Each path is a new rotation, seen through one point. The rows after it are directions, each followed by how far the rotation turns it, in degrees each step (0 if it stays put).
Each turn is a multiple of 5 degrees from 10 to 175, or 0.
Each row of a path follows its step; steps can be skipped.
path 1
step 0: [-1.21 -0.53  3.36 -1.34  1.38  0.05  0.09 -0.84  0.25  2.12 -3.08 -0.18
 -0.73 -1.52 -1.75  1.48 -0.99  0.32  0.07 -0.76 -0.62  1.05  2.86  0.16
  0.97 -1.42 -3.00  1.01  0.56 -0.11  2.48 -1.59  0.12 -1.45 -1.33  2.45
  0.29 -0.05  1.92 -0.64  0.01  1.01 -2.04 -0.27  0.61  0.63]
step 5: [-0.43 -0.94  1.08 -0.25 -1.84  1.21  0.27 -0.85 -0.73  0.56 -0.42  0.47
 -0.57  0.40 -3.32 -2.08 -0.42 -1.63  0.88 -0.37  1.26 -0.48 -1.87  0.96
  2.35  1.63  0.39  1.14 -0.49  1.56 -0.65 -1.94  1.01  2.48 -1.91  0.62
 -1.10  0.88  0.34 -1.30 -3.13  1.80 -2.32  0.77  2.09 -1.34]
step 6: [-1.04  3.59  1.66 -1.99  0.25 -0.82  0.83  0.98 -0.55 -0.36  1.02  0.47
  1.48 -3.01 -0.63  0.44  0.11  1.14  0.62  0.26 -0.86  2.22  0.58  0.36
 -0.99 -2.45  1.47  2.96  0.63 -2.12 -0.60 -0.56  0.12  0.37  0.78  0.82
 -0.10 -2.23 -2.33 -2.36  0.90  1.07 -0.18  1.13  1.22 -1.38]
step 7: [ 1.80  2.20  0.48 -0.15  0.49 -2.11 -0.21  1.21 -2.54  1.06 -1.82  1.13
 -0.17  1.97  0.42 -0.89 -2.94 -1.57  0.74 -2.87  1.05 -0.12  0.91 -1.43
  3.52  1.22  0.57  1.74  0.52 -0.33  1.51  0.56  0.42  1.32 -0.05  0.50
 -2.40 -1.19  1.06  0.88  0.56 -0.45  0.38 -1.33 -0.89  1.23]
step 8: [-2.02  0.28 -1.68 -1.24 -0.26 -0.66  2.56 -0.29  1.21  1.75  1.18  1.50
 -0.19  0.51  0.84  0.79  2.57  2.55 -0.36  0.67 -2.57 -1.69 -1.49  0.73
  1.13 -1.19 -0.08  1.90  1.62 -0.59 -0.29  0.91  1.13  0.92  0.19 -2.81
 -2.20  1.06 -0.35  0.96  2.27  1.39  0.47  0.04 -2.43  0.64]
step 9: [ 0.85 -0.14  1.80 -0.24  0.53  1.96 -1.25  0.03 -0.68  0.13  0.89  0.23
  1.64  0.85  1.93  0.90 -1.46 -0.05  1.45 -0.28 -2.18 -0.90 -0.39 -0.75
  1.83  2.68  1.24 -2.01  0.86  2.62 -1.98 -0.18 -2.20  1.19 -0.05  0.23
 -2.45  2.41 -0.26  0.99 -0.20  0.77 -0.73  1.96  3.11  1.23]
step 10: [-3.21 -0.85 -0.92 -2.09  0.52 -1.14  0.06  1.18 -1.02  0.84  0.39  0.56
  1.18 -1.65 -1.42  2.01  2.05 -0.63  0.65 -1.77 -1.11  4.06 -2.41 -0.06
 -0.27 -0.27 -1.78 -2.01 -0.48 -0.47 -1.20 -0.25  1.96  1.73 -0.52  0.54
 -0.53 -0.07  0.20 -0.43 -1.21 -0.69  0.68  2.34 -0.47 -2.00]
step 11: [-0.86 -1.00  2.56  0.44  1.08  2.20 -2.51  0.09 -2.00 -0.78 -0.31  0.39
  0.31  1.82 -0.50  1.02 -1.33  1.05  1.77 -1.12  1.83  0.67  2.69 -0.63
  1.26 -1.19  3.77  1.15  0.24 -0.24 -1.05 -1.28  0.38  0.94 -2.19  1.81
 -0.24  0.59 -0.72 -1.36  0.34  0.17  0.33 -0.55 -2.89 -0.95]
step 12: [-0.19  1.48  2.60  0.01 -0.65 -0.65  2.62  0.28  1.05 -1.10  0.58  2.33
 -2.55 -0.31  0.49 -0.52 -0.91 -0.12 -1.21 -2.38  0.81 -1.05 -2.46 -0.27
  1.95 -3.22 -1.07  0.53 -1.77 -0.02 -1.82  1.58  2.56  0.74 -0.04 -1.55
  0.16  0.13  1.76 -1.23  1.25  0.50  0.84 -0.01  0.42 -1.95]
step 14: [-0.52  1.19 -3.10  1.36  2.07 -1.28 -0.23  0.29 -2.48  0.24 -1.54  0.80
 -0.63  0.67  1.74 -0.05  0.34 -1.38 -1.22 -1.03  0.40  0.17 -1.75  1.36
 -0.24 -1.79 -2.14 -1.31  0.93  2.58 -0.84 -0.32  0.25  0.51 -0.70  0.63
 -0.79  0.75  0.71  0.81  1.87  1.20  1.89  3.94  0.07  2.12]
Directions:
[ 0.31 -0.46  0.25 -0.32  0.36 -0.32 -0.67 -0.43 -0.22  0.57 -0.18  0.76
 -0.14  0.27 -0.23 -0.26  0.36  0.01  0.23  0.50  0.47 -0.13 -0.33 -0.64
 -0.64  0.44 -0.51  0.53  0.70 -0.50 -0.05 -0.46  0.78  0.72 -0.07 -0.82
  0.34  0.16 -0.11  0.21 -0.51 -0.86 -0.18  0.14 -0.25  0.23]	130
[ 0.31  0.47  0.48 -0.02 -0.03  0.36 -0.79  0.01  0.00 -0.06  0.07  0.20
 -0.16  0.66  1.02 -0.29  0.43  0.11 -0.45 -0.07  0.15  0.05  0.48  0.28
 -1.27 -0.06  0.32  0.18 -0.16 -0.21 -0.51 -0.07 -0.24  0.15  0.48  0.42
 -0.56  0.37 -1.01 -0.63  0.19  0.53  0.48  0.26 -0.07  0.52]	145
[ 0.26  0.34 -0.60 -0.20 -0.19  0.38 -0.35  0.22 -0.74 -0.15 -0.14 -0.10
 -1.39  0.18 -0.14 -0.18  0.35 -0.68 -0.18 -0.24 -0.22  0.09  0.03  0.73
  0.57  0.61 -0.30 -0.04  0.02  0.32 -0.51  0.04 -0.13  0.21  0.00 -1.12
  0.39 -0.43 -0.14 -0.28  0.08  0.06  0.88  0.23  0.17 -0.68]	170
[-0.04 -0.29  0.66  0.52  0.38  0.11 -0.68  0.64  0.44 -0.68  0.16 -0.16
 -0.67  0.36 -0.11  0.15  0.58 -0.64 -0.67  0.40  0.04  0.21 -0.09 -0.41
 -0.22 -0.98 -0.69  0.34 -0.05  0.99  0.31 -0.46 -0.14 -0.31 -0.31  0.32
  0.39  0.03  0.23  0.76  0.46 -0.18 -0.17  0.09 -0.04 -0.20]	25
[-0.32 -0.12 -0.12 -0.25 -0.02 -0.30 -0.29 -0.47 -0.18 -0.96  0.22  0.58
 -0.06  0.64 -0.25  0.46 -0.81 -0.11  0.41  0.64  0.50 -0.08 -0.52  0.56
 -0.46 -0.69  0.17 -1.19 -0.28 -0.31 -0.77  0.11 -0.20  0.05 -0.24 -0.32
 -0.20 -0.49  0.39  0.35  0.46 -0.21  0.33 -0.04 -0.24  0.48]	10
[-0.19 -0.19 -0.44  0.25 -0.71 -0.19 -0.26 -0.26 -0.33  0.16  0.73  0.52
 -0.36 -0.62 -0.76  0.18  0.98  0.13 -1.10 -0.26 -0.05  0.07 -0.33 -0.10
  0.08 -0.22 -0.08 -0.28 -0.48 -0.30 -0.36  0.01  0.12  0.07  0.83  0.14
 -0.86 -0.39 -0.28  0.25 -0.27  0.03 -0.75 -0.61 -0.47 -0.10]	155
path 2
step 4: [-0.42  0.13  0.16 -0.61  1.36 -0.06 -1.34 -2.05  2.17  1.36  0.48 -1.49
  1.54 -1.95  0.86  1.40  2.06  0.37 -0.21 -0.82 -0.75 -0.06 -0.66 -2.80
 -0.87 -0.63 -1.85 -0.40 -2.20 -1.66  1.46 -1.58 -1.45  0.94 -0.78 -1.21
  0.10  0.57 -0.04 -3.44  0.83  0.03 -2.32  1.61  0.70 -3.62]
step 5: [-0.81  0.60  0.64  0.29  1.53  1.33 -1.35  1.88 -1.26  0.16 -0.79  2.26
  1.54 -0.57  0.19 -2.35 -0.65 -0.41  0.77 -2.19  0.38 -3.47  1.33  1.50
 -2.82 -0.14  0.65 -1.43 -2.28  1.35  1.99 -0.13 -2.52 -0.36  0.48 -0.03
  1.01  0.59 -1.94 -0.72 -0.68  0.19 -1.26  2.27 -1.91 -1.54]
step 6: [-0.84 -0.96  4.28  0.84 -0.51  1.37  0.21  2.02  0.71  2.88 -1.37  0.47
 -0.54  0.63  2.26  0.39 -0.37  0.96  0.50  3.02  1.16 -2.53 -1.82  1.56
 -0.41  1.07 -0.88  0.24 -0.47 -1.19 -0.25  3.09 -1.88  0.10  0.86 -0.77
  0.14  0.60 -1.45  1.19 -0.51 -1.63  0.50  0.04 -0.27  1.58]
step 7: [-0.92  0.23  1.55  0.83 -0.76 -0.18  3.11  2.47  0.37 -0.44  0.59 -0.68
  0.47  1.16  0.04  2.15  0.55  1.51  1.52 -1.76  0.82  0.98 -0.66 -0.98
  2.38 -1.42  0.52  1.08 -1.06  0.26 -0.98  4.19  0.62 -0.98  2.30 -0.65
  2.83  0.75  0.22 -1.21  0.53  1.84 -1.13 -2.64  0.08 -0.29]
step 8: [ 1.57  0.36  1.65 -1.09  0.78 -1.47 -0.74  1.33 -0.23 -0.98 -1.61 -1.62
  1.77 -0.47  2.00  1.20  2.56 -0.24  2.99 -0.90 -2.13 -0.04  0.95 -1.93
  0.18  2.39 -0.30 -1.10  0.06  2.16 -1.56  0.38  2.37 -0.75 -1.15  1.25
  0.02  0.44  2.62 -3.50 -0.29 -0.53 -0.56 -0.05  0.92 -0.23]
step 9: [-1.99 -0.55 -0.42 -2.35 -2.29  0.51 -3.38  0.43 -0.94  1.06 -0.06  1.90
  2.01  1.59  1.44 -0.21 -0.89 -0.67 -0.19 -0.76 -2.01 -1.36  1.97 -1.14
  0.76 -1.45  1.73 -0.34 -0.86  0.26  0.78 -0.02 -0.72  0.27 -0.18  0.81
  0.51 -2.86  2.23 -1.90  2.42 -1.20  0.38  2.68  1.02  0.83]
step 10: [-1.26 -1.69 -2.36 -2.27 -0.85  0.47 -1.28  1.43 -0.92  1.93 -0.16  0.87
  0.36  0.87  1.69 -0.11  0.82 -0.61 -1.06 -0.34  2.10 -1.76 -1.56 -0.86
  2.95  0.90 -4.64  0.77 -1.09 -1.81  0.53 -1.24 -2.21  0.43 -0.04  1.34
  0.67  1.36 -2.00 -0.03 -0.09 -0.57 -1.06  0.84  0.62  0.22]
step 11: [-0.86  1.61  1.38 -1.59 -0.78 -0.90  0.00  1.36 -0.24  2.09 -2.19 -1.48
  2.17 -0.47 -1.79 -0.82 -1.57  0.22  1.42 -1.64 -0.49  0.39 -0.19 -1.20
  0.80 -0.94 -1.67 -0.27 -1.36  0.53  0.11 -0.60  0.04 -0.73  3.54 -0.06
  1.22  1.97 -1.58  3.69 -2.54  1.10 -0.59 -0.10 -2.60  0.17]
step 13: [ 1.70 -2.95 -0.59  0.68 -1.73  1.00 -1.15 -0.59  0.22 -1.09  1.03  0.66
  1.48  0.48  1.60 -1.65 -0.24  1.66  2.15 -3.30  0.11  0.29 -1.20 -1.80
 -1.22  1.78  1.26 -0.60  0.28  0.33  0.42  1.68 -0.79  0.46  1.62 -2.16
  0.68 -2.32  0.85 -0.25  2.08  2.53 -0.74 -0.93  2.80  0.55]
step 14: [ 0.47 -1.21 -2.01  0.99 -1.72  0.49 -0.24 -0.52  1.44  0.19 -2.08  2.14
  0.00  1.82  2.71  0.49  2.46  0.43  1.38  0.48 -1.90  0.79 -0.12  0.83
  1.28  2.86  0.13  0.82 -0.97  1.43  2.93 -1.50 -1.90 -1.21  1.15  1.05
 -1.07  0.16  1.29 -1.20 -3.02 -0.48 -2.13 -0.18  0.67  0.36]
Directions:
[-0.19 -0.34 -0.23  0.05  0.33 -0.41  0.42  0.31 -0.90  0.81  0.18 -0.21
  0.31  0.30  0.42  0.26 -0.89 -0.33  0.10  0.66  0.35 -0.76  0.36 -0.78
  0.54 -0.01  0.81  0.26 -0.18  0.13 -0.69  0.06  0.68 -0.59 -0.39  0.68
  0.26  0.50  0.11 -0.29  0.08 -0.07  0.16  0.02  0.27 -0.11]	35
[-0.50 -0.62  0.62 -0.22  0.13  0.17  0.37  0.04 -0.32 -0.51  0.11  0.38
  0.16 -0.12 -0.32 -0.54  0.61  0.00  0.82 -0.21  0.54 -0.69  0.28 -0.31
 -0.76 -0.52  0.13  0.12  0.46  0.28  0.40 -0.35  0.67  0.37 -0.40 -0.12
 -0.60  0.13  0.54  0.38  0.63 -0.12 -0.20  1.07  0.40  0.03]	95
[-0.26  0.87  0.50  0.17  0.00 -0.77  0.21 -0.93  0.33 -0.65  0.46 -0.17
  0.38 -0.51  0.18 -0.31  0.07 -0.74  0.43  0.00 -0.05  0.04 -1.20 -0.48
  0.60 -0.16  0.00 -0.20 -0.58  0.34 -0.06  0.20  0.54  0.16  0.06  0.28
 -0.21  0.10  0.12 -0.30  0.30  0.19  0.44  0.13 -0.90 -0.27]	90
[ 0.56  0.58 -0.29 -0.40  0.13  0.48  0.78 -0.30  0.47  0.56  0.03 -0.83
 -0.25  0.08  0.23 -0.14  0.58 -0.37  0.03  0.59  0.41 -0.77 -0.07  0.65
 -0.03  0.81 -1.05 -0.12 -0.32  0.33 -0.27 -0.07 -0.05  0.10 -0.23  0.26
 -0.78  0.20  0.44 -0.42  0.11 -0.19 -0.14  0.01  0.66  0.32]	170
[-0.03  0.40 -0.02 -0.54 -1.06  0.11  0.08 -0.61  0.33  0.54  0.21 -0.59
 -0.09  0.03 -0.30 -0.13 -0.62  0.42  0.64 -0.41 -0.14 -0.24  0.31  0.26
 -0.66 -0.44  0.30  0.22 -0.59  0.03 -0.81  0.03 -0.13 -0.06  0.61 -0.12
  0.46 -0.45  0.09  0.42  0.29  0.74  0.66  0.42  0.57 -0.65]	170
[ 0.19 -0.17 -0.19 -0.02  0.50 -0.86  0.86 -0.10  0.97  0.02 -0.87  0.29
  0.60 -0.09  0.02  0.75 -0.21  0.72 -0.26  0.02  0.03  0.46  0.51 -0.16
 -0.08 -0.70 -0.57 -0.44  0.09  1.13 -0.14 -0.38 -0.05  0.08  0.25  0.28
 -0.07  0.44 -0.25  0.04  0.33 -0.19  0.00  0.09  0.11 -0.54]	100
[-0.20  0.99 -0.40  0.36  0.03 -0.47  0.03  0.69  0.45 -0.03 -0.03  0.16
  0.06 -0.36  0.44  0.04  0.62 -0.44  0.36 -0.13 -1.17 -0.74  0.45  0.22
 -0.04 -0.07  0.54 -0.78  0.54 -0.57 -0.17 -0.20  0.24 -0.25  0.15  0.41
 -0.40  0.26 -0.53  0.69 -0.34  0.52 -0.35  0.13  0.38 -0.02]	115
